In the rows, 128 means zero.
Each path below is one point turned by a fixed rotation once a step. After each direction that follows a path, write how fast that rotation turns it, in degrees a step (0 if it stays still).
Each turn is a multiple of 5 degrees from 10 to 175, or 0.
Each row of a path follows its step; steps can be skipped.
path 1
step 0: [125 129 126 121 123 126 124 127 135 125 127 133 128 131 132 131 139 133
 134 131 134 127 130 130 132 124 126 140 128 127 122 132 128 128 127 121
 128 128 131 129 136 135 128 127 127 129 117 143]
step 1: [120 129 126 130 130 128 132 127 113 134 136 125 131 137 120 135 134 127
 126 125 139 128 124 133 126 129 120 123 128 126 123 132 126 119 129 121
 124 129 135 128 126 124 127 131 126 129 129 133]
step 2: [117 128 135 121 134 128 131 127 133 129 126 131 127 125 118 129 134 122
 124 127 123 127 121 130 136 122 127 126 129 126 123 128 127 130 124 122
 136 127 133 130 123 129 137 128 139 128 120 121]
step 3: [123 134 118 136 129 119 126 136 129 121 126 131 125 134 127 124 136 129
 130 126 128 137 125 127 130 129 125 132 132 127 127 131 131 135 137 125
 127 136 132 135 135 125 122 133 138 131 127 125]
step 5: [122 134 127 133 125 121 118 128 127 132 126 130 131 117 130 131 129 130
 127 129 127 129 128 126 130 124 143 133 127 124 134 120 126 135 125 120
 134 122 124 128 121 125 128 137 134 131 120 131]
step 7: [122 126 126 126 122 129 134 116 117 136 123 136 134 125 127 135 131 120
 121 125 123 126 128 128 117 128 123 137 131 128 129 127 129 118 130 125
 130 128 127 121 128 126 128 127 127 127 121 130]
step 9: [124 129 121 127 134 128 137 129 126 125 139 125 127 127 120 132 135 128
 123 130 131 139 128 128 128 135 129 135 127 129 118 127 129 125 129 130
 126 128 133 128 133 137 116 118 133 130 127 127]
step 11: [125 122 135 133 133 116 117 132 125 125 127 120 126 129 124 128 135 132
 132 127 129 137 121 127 130 122 139 127 128 133 130 127 126 118 130 121
 132 130 130 133 125 127 126 131 132 133 131 126]
step 12: [124 132 123 128 135 129 127 135 125 126 122 134 128 130 130 138 136 129
 123 126 121 125 125 126 127 128 135 132 130 137 123 118 117 131 130 129
 129 131 133 137 130 134 128 121 120 125 122 130]
step 14: [122 127 133 136 139 140 125 128 130 125 126 134 124 122 122 128 124 126
 121 127 122 138 128 126 122 127 138 130 125 136 125 136 131 127 121 120
 125 128 124 123 127 125 127 129 131 126 128 125]
[127 131 129 128 130 127 128 130 129 127 128 127 127 129 130 129 128 129
 128 126 127 128 127 129 127 127 129 126 127 128 125 132 124 128 128 128
 126 131 129 130 127 125 130 128 129 129 126 129] | 35
[127 127 131 131 127 128 126 129 127 126 131 126 127 127 126 129 126 129
 129 127 129 127 126 129 125 127 127 128 127 128 128 129 131 130 129 126
 127 129 128 130 132 127 126 128 127 129 130 128] | 140
path 2
step 0: [127 134 126 123 137 117 132 124 138 127 132 129 132 128 128 135 126 124
 127 133 133 131 127 119 128 120 127 127 127 130 124 124 131 129 130 122
 138 136 118 130 120 119 125 129 140 122 132 128]
step 1: [125 129 133 124 125 127 130 128 125 115 132 128 131 125 127 139 120 135
 134 125 131 124 126 132 127 130 129 139 127 129 132 134 127 130 134 126
 120 122 119 129 126 128 141 122 118 119 134 131]
step 2: [125 135 132 126 132 125 126 127 132 124 138 132 126 138 120 127 127 122
 133 122 115 128 133 123 130 135 120 135 127 125 134 114 126 127 122 132
 128 120 133 119 133 133 125 135 127 130 130 127]
step 3: [132 130 122 131 123 129 136 134 114 130 132 133 119 126 125 118 130 132
 122 130 121 134 125 127 123 135 120 128 132 133 126 139 123 131 131 129
 125 128 128 121 124 127 134 123 130 136 119 127]
step 5: [125 124 127 127 122 126 126 133 129 131 122 137 129 120 139 132 118 122
 131 135 127 127 120 122 124 117 132 120 129 117 133 134 123 135 129 119
 133 122 125 129 130 123 126 128 124 129 125 131]
step 6: [129 124 131 115 134 128 124 119 137 124 140 119 138 129 125 135 134 124
 125 128 127 129 129 135 122 123 126 132 127 131 136 128 127 134 132 123
 127 129 124 138 126 130 121 127 127 130 119 130]
step 7: [129 125 137 133 129 125 128 126 127 127 123 120 129 134 118 121 119 126
 136 121 130 132 129 124 128 140 130 128 121 128 128 127 127 136 137 131
 140 126 123 130 124 127 139 129 117 131 130 131]
step 10: [128 124 137 126 126 122 128 132 137 128 136 122 126 122 135 131 130 140
 120 133 139 133 128 124 129 127 135 125 129 132 125 139 126 126 125 124
 122 119 130 122 133 130 120 125 135 124 133 130]
step 12: [127 124 125 115 125 118 124 121 120 127 134 128 128 126 122 132 124 126
 130 125 134 124 133 139 130 139 115 123 127 127 132 135 116 129 130 129
 129 127 125 127 123 132 130 134 127 124 126 127]
step 13: [133 129 125 125 132 123 122 127 128 127 129 127 128 130 128 120 128 130
 127 106 119 122 134 122 128 129 128 129 128 127 123 120 133 125 127 132
 126 126 135 129 126 120 141 124 124 136 123 133]
[129 128 130 127 126 129 129 131 129 130 128 128 129 129 126 130 129 127
 129 127 129 125 127 126 127 125 131 129 126 126 130 130 126 126 128 128
 127 129 125 128 125 129 126 127 131 128 129 130] | 70
[128 128 127 129 128 128 127 129 126 130 125 128 126 129 129 124 130 130
 125 127 126 129 127 128 129 125 129 128 128 128 128 129 130 129 127 127
 128 127 125 126 129 131 125 128 129 127 129 127] | 65
[128 127 125 128 129 127 128 126 128 128 129 129 128 129 126 131 130 129
 130 126 130 130 126 128 132 129 130 128 128 126 131 127 130 130 130 125
 128 124 127 128 127 129 128 128 127 128 127 125] | 70
